One vector is turned by the same rotation once a tick. Each row is the vector after some number of ticks, and that number follows the row.
The counts run from 0 to 452.
[197 141 151 123 125 104 151 132 107 146  98 149  79 152  71 135 116 119
 160 130 115 111 145 123 123 136 159 140 106 159 147 117 154] -> 179
[115 110 147 124 123 128 132 157 144 130  83 140  97  94 162 129 104 171
 125 125 118 140 123 155  80 148 120 129  95 176 125  82 114] -> 320
[140 111 108 121 137 131 129 173 107 100 159 100 161  84 186  77 139 106
 146 176  96 116 107 122 127  83 152 130 165 156 155 118 116] -> 97
[169 127 117 113 147  95 131 140 142 130 176 123 109 119  98 123 144  83
 183 134 118 114 146 108 177  87 151 115 141 133 160 109 110] -> 422
[106 138 168 133 165 140  93  54 103 117 145 144 160  89  88 144 155 144
 123 118 173 140 114 120 151  62 108 138 119 112 108 150 114] -> 211
[109 110 122 120 124 143 117 117 105  87 158  72 170  98 141 100 114  95
  97 155 126 150 124 147 160  87 113 161 147 108 118 190 135] -> 156
[133 118  70 146 175 172 157 169 127 127 151 128 133 108  93 107 107 132
 174 151 111 108 125 105 137 149 149 134 147 184 130 102 132] -> 326
[133 141 119 134 126 105  64 128 106 114 114  85 130 122 161 119 139 126
 157 111 143 129 137 103 171  77  83 162 121 100  97 128 173] -> 424
[108 149  86 150 148 172 158 138 156 114 122 107 154 160  82 129 105 132
 135 132 102 103 154 119 187 155 104 141 167  95  85 116 116] -> 201
[174 113 144 133 119  79 145  87 127 117 119  88 111 166 145 143 151  87
 110 122 108 117 147 141 136 136 128 139  89  75  69 118 112] -> 29
[148 179 149 125  76  97  99 123 128 167 116 128 138 125 140 138 133  95
 153 142 121 124 143 110 118  61  92 148 115  75 156 137 170] -> 428
[154  97 117 182 118  87 130  90 102  99 135 143 153 138 120 141 135 116
 154 150 132 121 136  97  61 121 132 105 121 165 171 161 158] -> 310
[112 169 163 143 131 149 135 156 123 150 125 139 153 180 117 156 111 140
 161 189 127 174 130  99  85 105  98 138 114 144 144 163 153] -> 185
[166  83 161 128 138 127 174 133 141  84 161 117 110 154 124 168 150 112
 150 137 120 151 128 147 117 113 179 109  89 140 134 184  84] -> 172
[127 100 142 188 119 126  86 127 105 114 162  88 134  86 144 142 160 136
 142 178 106  92 119 122 114 145 133 150 124 150 147 146 137] -> 306
[ 98 145 132 175 157  96 105 150 140 154 149  83 190 160 180 139 107  81
 114 156 126 143 128 106 130 128 112 139 124 115 116 120 153] -> 89
[ 85  69 115 135 131 179 156 141 129 151 115 129 130 138 143  96 140 174
 135 185 139 155 131  97 123 148 116 131 118  99 102 148  99] -> 59
[119 142 134  67 140 128 135 105 139 142 121 134 134  65 114 157 124  90
 165  83 102 105  93 119 124  71 136 143 148  95 162 160 103] -> 153
[136 121 156 144  76 135  99 169 142  78 157 119 150 122 183 161 145 118
 107 155  69 117 164 139 155 110 115 120 146  94 149 129 139] -> 431
[146 144 121 124  95 145 163 167 141  92  79 144 106 155 127 110 107 167
 166 103 113 120 143 155 120 127 157 145  82 154 133  90 148] -> 183
[148 165 104 169 113  90 138  85  97 117 117 124 115 121 111 163 107 114
 156 125 131 108 120 111  59 133 125 156 128 164 142 141 151] -> 311
[106 126 107 170 129 167 122 114 109 117 150 111 146 100  96 123 107 154
 115 165 140 127 135  92 169 148 105 131 174 149  77 112 156] -> 64
[105 164 171  85 135 134 114 123 132 152  84 131 158 138  95  87  94 105
 112 107 160 136 115 109 141  80 118 137 110 117  89 111 151] -> 145
[146 100  99 106 147 162 202 140 106 190 127 144 159 105  83  78  97 102
 123 131 159 154 137 110 134 105 155 126 127 162 164 109 140] -> 138
[188 132 160 122  95 118 131 120  62 112 115 152 108 116 113 137 127 135
 125 114 152 152 152 120  94 100 122 139 111 200 166 143 175] -> 178
[135  94  98 144 157 118 129 145 147 134 132  86 147 145 117 105 142  88
 124 120 154 114 132 129 185 155 154 129 102 135  83  81 136] -> 84
[142 131 113 124  62 105 115 142 188 126 156 126 154 113 134 125 160  99
 147 169 111 146 159 105 122  85 107 108 100  86 174 139 147] -> 427
[145 141 162 136 130 102 126 120 165  94 156 140 162 128 113 156 140  74
 139 123 105 110 110 153 135 115 171 119  93 154 143 131 103] -> 356
[154 150 147 158  79 138 113  92 115 116 145 104 182  95  96 157 161  93
 141 140 151 143 125 121 122  76 143 119 116  95 139 154 148] -> 27
[133 145 110 164 137  82 139 126 113 138  93  94  73 150 123 127 110 135
 125 114 139  91 126 131 109 167 132 196  92 140 100 111 139] -> 312
[126 140 164 132 144 156 187 120 168 166 124 177 159 133  65 124 131  96
 121 179 110 117 126 120 157 139 128 136 128  81 124 120  87] -> 205
[116 117 152 153  81 115 115  87 161 108 113 153  87 133  64 168 126 166
  84 118 153 124 134 104 122 140  91 125 119 134  87 124 122] -> 257
[114 118 161 174 189 177 129 156 103 153 139 137 162 165 133 102  95 158
  91 152 139 131 120 129 157 145 149 140 139 180  98 106 134] -> 130
[129 116 127 113 135  63  97 117 124  93 139  94 107 133 179 145 146 118
 165 111 157 160 134 102 113  70  79 149 105 103 118 143 133] -> 232
[136 133 155 148 117 149 135 148 106  95 149  84 202 166 165 132 138 106
  88 140 131 160 133 155 150  99 145 112 113 126  95  99 142] -> 222
[130 118 112 134 136 139 155 108  66  72  87 128 101 104 162 100 106 165
 104 114 103  99 103 136 110 145 129 173 143 164 112 155 112] -> 116
[178  85 103 128  99 138 151 113 115  94 137 101 109 124 147 107 164 110
 106  70 123 100 153 155 202 126 152 148 105  88 122 106 106] -> 25
[ 72 114 109 133 104 171 149 143 185  89 142 123 164 134 103 125 120 146
 131 119 113 150 151 145 152 137  66 127 117 114 109 114 118] -> 202
[137 147 150 139  95 112 129 144  85 160  71 133 122 127 141  99 100 117
 127 147  66  81 131  99  83 130 144 163 145  96 144 151 125] -> 108
[126 103 130 117 133 138 121 174 191 134 148  91 168  94  82 108 107  92
 140 141  95 113 144 150 150 138 129  89 118 144 116  69 150] -> 143
[138 157 138 124 177 137 139 170 134 129 168 112 158 108 141  94 142  86
 158 181 135 121 128 139 178 102 141 162 125 137 122 101 104] -> 418
[111 129 125 163 186 152 176 121 151 138 146 139 153 131 103 141 135 117
 156 139  89 104 154 172 119 199 112 146 127 118 130 108  95] -> 397
